Here are some numbered points:
tensor([ 0.05, -0.58, -0.78,  1.00,  0.34, -0.50,  0.21,  0.54,  0.84, -0.54,
        -0.58,  0.46,  0.61,  0.65, -0.57, -0.51,  0.74, -0.55, -0.11,  0.24,
        -0.38,  0.50, -0.89,  0.53]) 0
tensor([-0.37,  1.57,  1.50, -1.59, -1.12,  1.66, -1.23, -1.44, -1.72,  1.26,
         0.47,  1.25, -1.46, -1.33,  1.37,  1.65, -1.70,  1.34, -0.99, -0.89,
         1.69, -2.20,  1.91, -1.52]) 1
tensor([ 0.71, -0.22, -0.35,  0.90,  1.04, -0.33, -0.14,  0.25,  0.70, -0.07,
        -1.17,  0.02,  0.52,  0.25, -0.31, -0.64,  0.53, -0.11, -0.47, -0.28,
        -1.28,  0.28, -0.91,  0.29]) 2
tensor([ 1.02, -0.03,  0.01,  0.57,  1.25, -0.27, -0.21, -0.08,  0.44,  0.12,
        -1.17, -0.60,  0.49, -0.10, -0.16, -0.67,  0.32,  0.12, -0.46, -0.35,
        -1.62,  0.40, -0.54,  0.02]) 3
tensor([-1.03, -1.44, -1.25,  0.38, -0.80, -1.40,  1.90,  1.31,  0.84, -1.48,
         1.95, -1.30,  0.70,  1.43, -1.22, -0.70,  1.04, -1.55,  2.17,  1.80,
         0.48,  1.33, -0.06,  1.54]) 4
tensor([-1.17, -1.64, -1.22, -0.10, -0.97, -1.54,  2.39,  1.51,  0.67, -1.61,
         3.14, -1.67,  0.55,  1.58, -1.36, -0.81,  1.05, -1.76,  3.14,  2.17,
         0.69,  1.32,  0.33,  1.92]) 5
tensor([-0.45, -0.92, -1.17,  1.19, -0.10, -0.84,  0.63,  0.95,  1.08, -0.94,
        -0.23,  0.42,  0.74,  1.09, -0.84, -0.54,  0.99, -0.96,  0.32,  0.67,
        -0.09,  0.84, -1.02,  0.91]) 6
tensor([-0.72,  1.70,  1.51, -1.61, -1.39,  1.74, -1.32, -1.22, -1.79,  1.38,
         0.34,  1.54, -1.69, -1.27,  1.54,  1.88, -1.81,  1.41, -1.01, -1.02,
         1.75, -1.99,  1.69, -1.42]) 7
tensor([-0.97, -1.39, -1.23,  0.43, -0.73, -1.34,  1.79,  1.28,  0.85, -1.42,
         1.79, -1.12,  0.69,  1.40, -1.19, -0.69,  1.04, -1.49,  2.03,  1.69,
         0.42,  1.26, -0.14,  1.49]) 8
tensor([ 0.39,  0.86,  1.08, -1.13, -0.26,  1.02, -0.71, -1.43, -1.13,  0.68,
         0.56,  0.26, -0.61, -1.12,  0.70,  0.73, -1.03,  0.84, -0.64, -0.44,
         1.10, -1.84,  1.65, -1.29]) 9
tensor([ 1.39,  0.65,  1.17, -1.02,  0.92,  0.66, -0.57, -1.64, -0.89,  0.65,
         0.09, -1.01, -0.03, -1.38,  0.48, -0.07, -0.72,  0.85, -0.56, -0.45,
        -0.15, -0.71,  1.34, -1.35]) 10
tensor([ 0.00,  1.33,  1.36, -1.36, -0.66,  1.38, -1.07, -1.41, -1.46,  1.08,
         0.33,  0.78, -1.11, -1.26,  1.13,  1.24, -1.43,  1.18, -0.90, -0.77,
         1.20, -1.90,  1.73, -1.41]) 11
tensor([ 1.13,  0.21,  0.71, -0.68,  0.89,  0.13, -0.07, -1.00, -0.46,  0.26,
         0.24, -1.36,  0.21, -0.84,  0.11, -0.40, -0.29,  0.39,  0.02, -0.04,
        -0.58,  0.11,  0.90, -0.69]) 12
tensor([ 1.08,  0.70,  1.07, -0.88,  0.77,  0.59, -0.60, -1.26, -0.81,  0.72,
        -0.23, -0.86, -0.16, -1.21,  0.56,  0.03, -0.70,  0.85, -0.55, -0.54,
        -0.44, -0.24,  0.94, -1.10]) 13
tensor([ 0.68,  1.10,  1.42, -1.44, -0.11,  1.27, -0.92, -1.83, -1.41,  0.91,
         0.60,  0.15, -0.73, -1.49,  0.89,  0.82, -1.28,  1.11, -0.82, -0.63,
         1.15, -2.20,  1.99, -1.65]) 14
tensor([ 0.83,  0.69,  1.03, -0.99,  0.27,  0.84, -0.63, -1.47, -0.94,  0.59,
         0.35, -0.16, -0.30, -1.16,  0.53,  0.34, -0.82,  0.78, -0.62, -0.43,
         0.64, -1.47,  1.42, -1.28]) 15
tensor([-0.18, -0.75, -1.05,  1.25,  0.20, -0.65,  0.34,  0.84,  1.06, -0.72,
        -0.60,  0.69,  0.68,  0.94, -0.71, -0.54,  0.93, -0.75, -0.03,  0.35,
        -0.32,  0.60, -1.16,  0.79]) 16
tensor([ 1.00,  0.92,  1.36, -1.33,  0.29,  1.08, -0.79, -1.84, -1.25,  0.81,
         0.49, -0.29, -0.46, -1.50,  0.73,  0.48, -1.09,  1.02, -0.73, -0.57,
         0.78, -1.81,  1.82, -1.60]) 17
tensor([-0.88, -1.27, -1.25,  0.73, -0.61, -1.24,  1.46,  1.17,  0.95, -1.33,
         1.06, -0.75,  0.76,  1.32, -1.09, -0.62,  1.04, -1.36,  1.44,  1.43,
         0.30,  1.24, -0.41,  1.27]) 18
tensor([ 1.16,  0.75,  1.18, -1.05,  0.69,  0.74, -0.64, -1.55, -0.95,  0.72,
         0.06, -0.77, -0.19, -1.34,  0.58,  0.11, -0.81,  0.90, -0.60, -0.50,
        -0.04, -0.74,  1.33, -1.32]) 19
tensor([-1.25, -1.11, -0.87, -0.20, -1.10, -1.04,  1.74,  1.28,  0.37, -1.10,
         2.36, -1.10,  0.17,  1.19, -0.84, -0.33,  0.63, -1.24,  2.35,  1.55,
         0.76,  1.05,  0.15,  1.45]) 20
Which three points above are nearest to each new point by angle? Their numbers follow each, smallest number first.
tensor([ 0.41, -0.30, -0.48,  0.86,  0.66, -0.25, -0.09,  0.27,  0.67, -0.22,
        -0.84,  0.46,  0.48,  0.35, -0.36, -0.48,  0.54, -0.23, -0.41, -0.13,
        -0.63,  0.10, -0.81,  0.29]) -> 0 2 16
tensor([-1.67,  1.65,  1.19, -1.37, -1.77,  1.64, -1.42,  0.19, -1.55,  1.72,
        -0.50,  1.88, -2.20, -0.88,  1.95,  2.15, -1.68,  1.47, -0.83, -1.64,
         1.30, -0.67, -0.43, -0.70]) -> 1 7 11
tensor([ 0.97, -0.06, -0.05,  0.63,  1.22, -0.29, -0.20, -0.02,  0.48,  0.09,
        -1.18, -0.49,  0.49, -0.03, -0.19, -0.66,  0.36,  0.08, -0.47, -0.34,
        -1.58,  0.38, -0.61,  0.07]) -> 0 2 3
tensor([ 0.82, -0.15, -0.23,  0.80,  1.12, -0.31, -0.17,  0.15,  0.62, -0.01,
        -1.18, -0.18,  0.51,  0.14, -0.26, -0.65,  0.47, -0.03, -0.47, -0.31,
        -1.41,  0.31, -0.80,  0.21]) -> 0 2 3
tensor([ 1.11,  0.03,  0.13,  0.44,  1.31, -0.25, -0.22, -0.21,  0.34,  0.18,
        -1.13, -0.80,  0.47, -0.22, -0.11, -0.67,  0.24,  0.19, -0.45, -0.35,
        -1.70,  0.45, -0.39, -0.08]) -> 2 3 12
tensor([ 1.14,  0.11,  0.45, -0.17,  1.11, -0.13, -0.09, -0.66, -0.09,  0.19,
        -0.44, -1.34,  0.40, -0.57, -0.01, -0.57, -0.03,  0.28, -0.16, -0.10,
        -1.24,  0.55,  0.34, -0.43]) -> 3 12 13
tensor([ 1.46,  0.33,  0.73, -0.32,  1.38,  0.06, -0.34, -0.97, -0.27,  0.44,
        -0.68, -1.42,  0.34, -0.89,  0.17, -0.55, -0.21,  0.55, -0.43, -0.34,
        -1.46,  0.42,  0.47, -0.72]) -> 10 12 13
tensor([-0.50, -0.96, -1.19,  1.16, -0.16, -0.89,  0.72,  0.98,  1.07, -0.98,
        -0.11,  0.30,  0.75,  1.12, -0.86, -0.55,  1.00, -1.01,  0.42,  0.75,
        -0.04,  0.90, -0.96,  0.95]) -> 0 6 16
tensor([-2.44,  1.93,  1.43, -1.96, -2.38,  1.98, -1.81,  1.04, -1.88,  2.40,
        -0.66,  1.86, -3.07, -1.09,  2.71,  2.78, -2.05,  1.96, -0.61, -2.51,
         1.48, -0.16, -1.77, -0.61]) -> 1 7 11
tensor([-0.49, -0.95, -1.19,  1.17, -0.15, -0.88,  0.69,  0.97,  1.07, -0.97,
        -0.14,  0.34,  0.75,  1.11, -0.86, -0.54,  1.00, -0.99,  0.39,  0.73,
        -0.05,  0.88, -0.98,  0.94]) -> 0 6 16
tensor([-0.85, -1.24, -1.25,  0.78, -0.57, -1.21,  1.38,  1.15,  0.97, -1.30,
         0.93, -0.65,  0.77,  1.30, -1.07, -0.61,  1.03, -1.33,  1.33,  1.37,
         0.27,  1.22, -0.47,  1.24]) -> 4 8 18
tensor([-0.48, -0.98, -1.03,  0.82, -0.21, -0.99,  0.97,  0.88,  0.89, -1.01,
         0.35, -0.44,  0.73,  1.02, -0.87, -0.59,  0.90, -1.02,  0.82,  0.97,
        -0.08,  1.06, -0.57,  0.94]) -> 6 8 18
tensor([-0.83, -0.63, -0.86,  0.69, -0.56, -0.59,  0.54,  0.96,  0.66, -0.64,
         0.04,  0.34,  0.28,  0.87, -0.46, -0.12,  0.60, -0.70,  0.45,  0.50,
         0.25,  0.80, -0.87,  0.78]) -> 6 16 18
tensor([ 1.32,  0.18,  0.43,  0.08,  1.39, -0.14, -0.27, -0.56,  0.06,  0.31,
        -0.97, -1.21,  0.43, -0.55,  0.02, -0.65,  0.03,  0.37, -0.43, -0.35,
        -1.74,  0.53,  0.01, -0.37]) -> 2 3 12
tensor([-0.80, -1.20, -1.25,  0.85, -0.52, -1.17,  1.28,  1.12,  0.99, -1.26,
         0.75, -0.50,  0.77,  1.28, -1.04, -0.60,  1.03, -1.29,  1.18,  1.28,
         0.23,  1.18, -0.55,  1.19]) -> 4 8 18
tensor([ 0.61, -0.28, -0.46,  0.99,  0.95, -0.35, -0.12,  0.35,  0.77, -0.14,
        -1.15,  0.21,  0.54,  0.36, -0.36, -0.62,  0.60, -0.18, -0.46, -0.24,
        -1.15,  0.27, -1.00,  0.37]) -> 0 2 3
tensor([-0.82, -1.21, -1.25,  0.83, -0.54, -1.18,  1.31,  1.13,  0.98, -1.27,
         0.80, -0.54,  0.77,  1.29, -1.05, -0.60,  1.03, -1.30,  1.22,  1.30,
         0.24,  1.20, -0.53,  1.20]) -> 4 8 18
tensor([ 1.02,  0.24,  0.36,  0.12,  1.06,  0.00, -0.35, -0.47,  0.03,  0.33,
        -0.88, -0.66,  0.25, -0.44,  0.08, -0.41, -0.03,  0.36, -0.51, -0.41,
        -1.29,  0.09,  0.00, -0.34]) -> 3 12 13
tensor([ 0.55, -0.31, -0.51,  1.03,  0.91, -0.36, -0.10,  0.39,  0.80, -0.18,
        -1.13,  0.29,  0.55,  0.41, -0.39, -0.62,  0.63, -0.22, -0.45, -0.22,
        -1.09,  0.26, -1.04,  0.41]) -> 0 2 3
tensor([-1.84,  1.54,  1.10, -1.40, -1.95,  1.53, -1.25,  0.29, -1.53,  1.58,
        -0.26,  1.77, -2.17, -0.77,  1.87,  2.15, -1.63,  1.34, -0.62, -1.45,
         1.46, -0.54, -0.36, -0.60]) -> 1 7 11
tensor([ 1.39,  0.31,  0.67, -0.28,  1.31,  0.09, -0.35, -0.92, -0.24,  0.40,
        -0.64, -1.25,  0.33, -0.84,  0.15, -0.52, -0.19,  0.52, -0.44, -0.34,
        -1.30,  0.32,  0.43, -0.69]) -> 10 12 13
tensor([ 1.16,  0.06,  0.19,  0.37,  1.33, -0.23, -0.23, -0.28,  0.28,  0.21,
        -1.11, -0.89,  0.46, -0.28, -0.08, -0.67,  0.20,  0.23, -0.45, -0.35,
        -1.73,  0.47, -0.32, -0.14]) -> 2 3 12
tensor([ 1.44,  0.30,  0.66, -0.23,  1.39,  0.00, -0.32, -0.87, -0.19,  0.41,
        -0.76, -1.40,  0.37, -0.81,  0.13, -0.59, -0.15,  0.51, -0.43, -0.34,
        -1.56,  0.47,  0.36, -0.63]) -> 3 12 13
tensor([ 1.48,  0.35,  0.77, -0.38,  1.36,  0.10, -0.36, -1.02, -0.31,  0.45,
        -0.63, -1.43,  0.32, -0.93,  0.19, -0.53, -0.24,  0.57, -0.43, -0.35,
        -1.40,  0.39,  0.53, -0.77]) -> 10 12 13
tensor([ 1.20,  0.09,  0.25,  0.30,  1.35, -0.21, -0.24, -0.35,  0.23,  0.23,
        -1.08, -0.98,  0.46, -0.35, -0.06, -0.67,  0.16,  0.27, -0.44, -0.35,
        -1.75,  0.49, -0.24, -0.20]) -> 2 3 12
tensor([ 0.22, -0.12, -0.37,  0.76,  0.46, -0.10, -0.22,  0.30,  0.53, -0.06,
        -0.89,  0.67,  0.25,  0.31, -0.18, -0.25,  0.37, -0.10, -0.50, -0.26,
        -0.54, -0.01, -0.78,  0.25]) -> 0 2 16
tensor([-1.87,  1.96,  1.47, -1.72, -2.11,  1.94, -1.59, -0.05, -1.92,  1.93,
        -0.32,  2.11, -2.51, -1.10,  2.21,  2.51, -2.03,  1.69, -0.93, -1.73,
         1.69, -0.97,  0.01, -0.94]) -> 1 7 11
tensor([ 0.54, -0.30, -0.46,  0.90,  0.84, -0.31, -0.09,  0.29,  0.71, -0.19,
        -0.99,  0.26,  0.53,  0.33, -0.37, -0.58,  0.57, -0.20, -0.42, -0.17,
        -0.94,  0.27, -0.89,  0.32]) -> 0 2 3
tensor([-2.61,  1.90,  1.43, -2.13, -2.44,  1.99, -1.91,  1.50, -1.83,  2.59,
        -0.69,  1.59, -3.28, -1.11,  2.88,  2.85, -2.03,  2.08, -0.39, -2.88,
         1.38,  0.16, -2.47, -0.51]) -> 1 7 11
tensor([-0.61, -1.04, -1.22,  1.08, -0.29, -0.98,  0.88,  1.02,  1.05, -1.08,
         0.13,  0.07,  0.77,  1.17, -0.92, -0.56,  1.02, -1.10,  0.63,  0.92,
         0.05,  1.00, -0.85,  1.01]) -> 6 16 18
